Where one turn sends some rows of the set: a few examples, then the rows asked:
Nosat: [  5  17   0   5   1 -15 -14 -19  11  29 -13   5  -9 -14  17 -11  -2 -12
  15 -10  -5 -14  14   7 -13 -11 -23  -7  -4 -23  20   2]
vene: [  1  15   0   5  -2 -13 -14 -19  10  27 -14   6  -9 -20  16 -14  -2 -12
  18  -8  -7 -17  13   7 -14  -8 -21  -6  -7 -23  16   4]
Lom: [ 13  22  -6   2  11 -16 -22 -17   1  32 -11  -2  -7 -17   7  -5   6   5
  18   0 -11   8   5   2 -11   0  -7 -11 -24 -14  18 -14]
vurum: [-14  -2 -11  -1 -13 -16  15  16  14 -15  13  -9  25 -23  13   0 -15 -12
  16  10   9  -2 -31  -8   5   1   7  -5   4  -2  19 -10]
Lila: [ -9 -10 -20  -2 -11  -9   4   4  12 -25   1  -9  24  -7   0   6  -4  -6
  17  14   8  15 -21 -11  -1 -14   4   4  12   3  14 -11]
dotan: [ 14  24  -4   1  14 -19 -21 -17   2  34  -7  -5  -4 -12   6  -6   7   1
  17   1 -10   7   6   3 -10   1  -7 -12 -20 -15  14 -18]
pepo: [-11   2  -8   4 -12 -18  17  13  24 -10  13  -3  25 -22   7   1 -10  -5
  15  -3   9   5 -38  -6   8  -2   7  -2  -2 -11  18 -13]
bir: [ -6  -5 -15   3  -5  -6   7   3  19 -22   1   0  22  -9   3   5 -14 -14
  14   8  14  21 -30 -11   4 -12  -1   1  17   1  15 -10]
tuguz: [-13 -10 -18  -5 -14 -20   5   5  19  -4   5  -3  17 -13   0   2  -9 -12
  26  29   1   3 -31 -22  13  -2  -1  -8  19   5  18  -2]
sefer: [-10  -6 -26   1   1  -6   5  -3  13 -21  -1  -6  22   0   0   6  -6  -9
  21   6   2  20 -21 -12   7 -18  11   0  18  -1  10 -11]
mil: [ 16  30   0  10  12 -18 -30  -8   9  22  -8   8   1 -11   0   2 -15 -13
  12   3 -20  -9  18  -2 -10  -3  -5 -15  -3 -23   9   0]
Tar: [  3  15   3   2   1 -15 -12 -21  13  29 -14   4  -7 -14  14 -13   0 -13
  19  -8  -7 -16  13   9 -14 -10 -22  -6  -6 -24  13  -1]
tob: [ 12  30   0   8  12 -18 -28 -13  11  19  -8   6   2 -10  -1   2 -15 -14
  17   4 -21 -14  17  -2 -10  -3  -3 -12  -3 -24   6  -3]
puvak: [ 14  22  -6   3  12 -18 -21 -15   0  36  -8  -2  -5 -13   9  -5   6   3
  13  -2 -11   5   7   1  -7  -2  -9 -16 -19 -11  19 -16]
ralib: [-12  -9 -22  -1  -4 -16   6  -2  23  -7   9   0  16 -16   2   1  -8 -18
  20  14   9   9 -28 -29  15  -3  -4  -8  21   9  16  -9]
nid: [ 12  29  -4   8  12 -16 -30 -12   8  18 -10   7  -2 -14   0   3 -17 -13
  18   6 -22  -8  17  -3 -11  -1  -4 -12  -5 -23   8   1]
Fibi: [-16  -8 -16  -1 -15 -22   2   1  20   0  15   4  11 -14   0  -2  -3 -14
  24  14  -1  -2 -30 -24  14  -1  -2  -9  25   5   7  -3]
gupi: [ -8  -4 -11   3  -6 -17  10  13  23 -13  12   2  21 -21  12   2 -14 -12
  10   6  11   1 -39 -18   6  -3   5  -5   6   6  13 -13]

Fibi turns into pepo
puvak turns into mil
dotan turns into tob
Where do these go?
vurum turns into Lila
gupi turns into bir
nid turns into vene

